[[-72 -80 -43  26  82  77  32 -53]
 [-72  92  25 -84  58  77 -82 -27]
 [-72 -80 -86 -93 -50   5  10  25]
 [-72 -81 -49  15  77  85  53 -34]]
->
[[-80 -43  26  82  77  32 -53 -72]
 [ 92  25 -84  58  77 -82 -27 -72]
 [-80 -86 -93 -50   5  10  25 -72]
 [-81 -49  15  77  85  53 -34 -72]]

[[ 72  43  -8 -49  -9 -17  60  39 -11 -49  57  51  27   7]
 [-20  29  34 -66 -18  22  26  35 -28   9  21  50  -8 -23]
 [  9  70   5 -35 -60  61  45  34 -68   6  59  32  62 -44]
 [ -8  11  81  15  30 -27  67   1  48   1 -53 -16 -14  -4]]
->
[[ 43  -8 -49  -9 -17  60  39 -11 -49  57  51  27   7  72]
 [ 29  34 -66 -18  22  26  35 -28   9  21  50  -8 -23 -20]
 [ 70   5 -35 -60  61  45  34 -68   6  59  32  62 -44   9]
 [ 11  81  15  30 -27  67   1  48   1 -53 -16 -14  -4  -8]]

[[-18  10  -9  14   4  -3]
 [  5  -6 -11  14 -25 -38]
 [ 12  10   6  24 -24   0]
 [  4  14   7  -6 -17  20]
 [  3  12  10  22  -2   4]
 [-12  26   6   1   4  -3]
 [  3  14  18  -5  -2 -75]]
->
[[ 10  -9  14   4  -3 -18]
 [ -6 -11  14 -25 -38   5]
 [ 10   6  24 -24   0  12]
 [ 14   7  -6 -17  20   4]
 [ 12  10  22  -2   4   3]
 [ 26   6   1   4  -3 -12]
 [ 14  18  -5  -2 -75   3]]

[[ -7 -28  10   1  22 -10  52 -13 -79  50 -35]
 [ 13 -34 -45   0 -47  35  22  18  26 -41 -46]
 [ 52 -30  30 -25  34 -30  28  60  18  25 -18]
 [-32  -3 -51  46 -12  26   1 -31 -32 -41 -35]
 [ -2  16 -16 -10 -20  25 -22   7  42 -46  16]
 [ 24 -53 -58 -37 -76  16  37   3  29  -2 -67]]
->
[[-28  10   1  22 -10  52 -13 -79  50 -35  -7]
 [-34 -45   0 -47  35  22  18  26 -41 -46  13]
 [-30  30 -25  34 -30  28  60  18  25 -18  52]
 [ -3 -51  46 -12  26   1 -31 -32 -41 -35 -32]
 [ 16 -16 -10 -20  25 -22   7  42 -46  16  -2]
 [-53 -58 -37 -76  16  37   3  29  -2 -67  24]]

[[-46 -28  -5 -34  16 -68  11 -52 -59  69   8 -63 -10 -34]
 [-11  48 -57 -58  87 -28  57  49  35 -18  -2  27 -46 -84]]
->
[[-28  -5 -34  16 -68  11 -52 -59  69   8 -63 -10 -34 -46]
 [ 48 -57 -58  87 -28  57  49  35 -18  -2  27 -46 -84 -11]]

[[-42  57  -4]
 [-37 -71  -7]
 [-52 -18 -14]
 [ 23 -12  58]
 [  5 -22  72]
 [  7 -55  43]
 [ 62  20 -33]
 [ 61  47  28]]
->
[[ 57  -4 -42]
 [-71  -7 -37]
 [-18 -14 -52]
 [-12  58  23]
 [-22  72   5]
 [-55  43   7]
 [ 20 -33  62]
 [ 47  28  61]]

[[-11   1   2   2]
 [-32  13   7   2]
 [-15 -23  13  32]
 [  0 -22  10 -17]
 [-13  37   2  11]
 [-96 -28  27  23]
 [ -2  -9 -31  18]
 [ -6   3 -19  17]]
->
[[  1   2   2 -11]
 [ 13   7   2 -32]
 [-23  13  32 -15]
 [-22  10 -17   0]
 [ 37   2  11 -13]
 [-28  27  23 -96]
 [ -9 -31  18  -2]
 [  3 -19  17  -6]]

[[  7 -58  59]
 [-60  23  75]
 [  7 -69  49]
 [-11  70  57]
 [-76  25  21]
 [ -4  11  69]
 [-46 -31 -53]
 [-23  73  57]
 [-61  73  60]
 [-36  -6 -15]
 [  1 -75  27]]
->
[[-58  59   7]
 [ 23  75 -60]
 [-69  49   7]
 [ 70  57 -11]
 [ 25  21 -76]
 [ 11  69  -4]
 [-31 -53 -46]
 [ 73  57 -23]
 [ 73  60 -61]
 [ -6 -15 -36]
 [-75  27   1]]
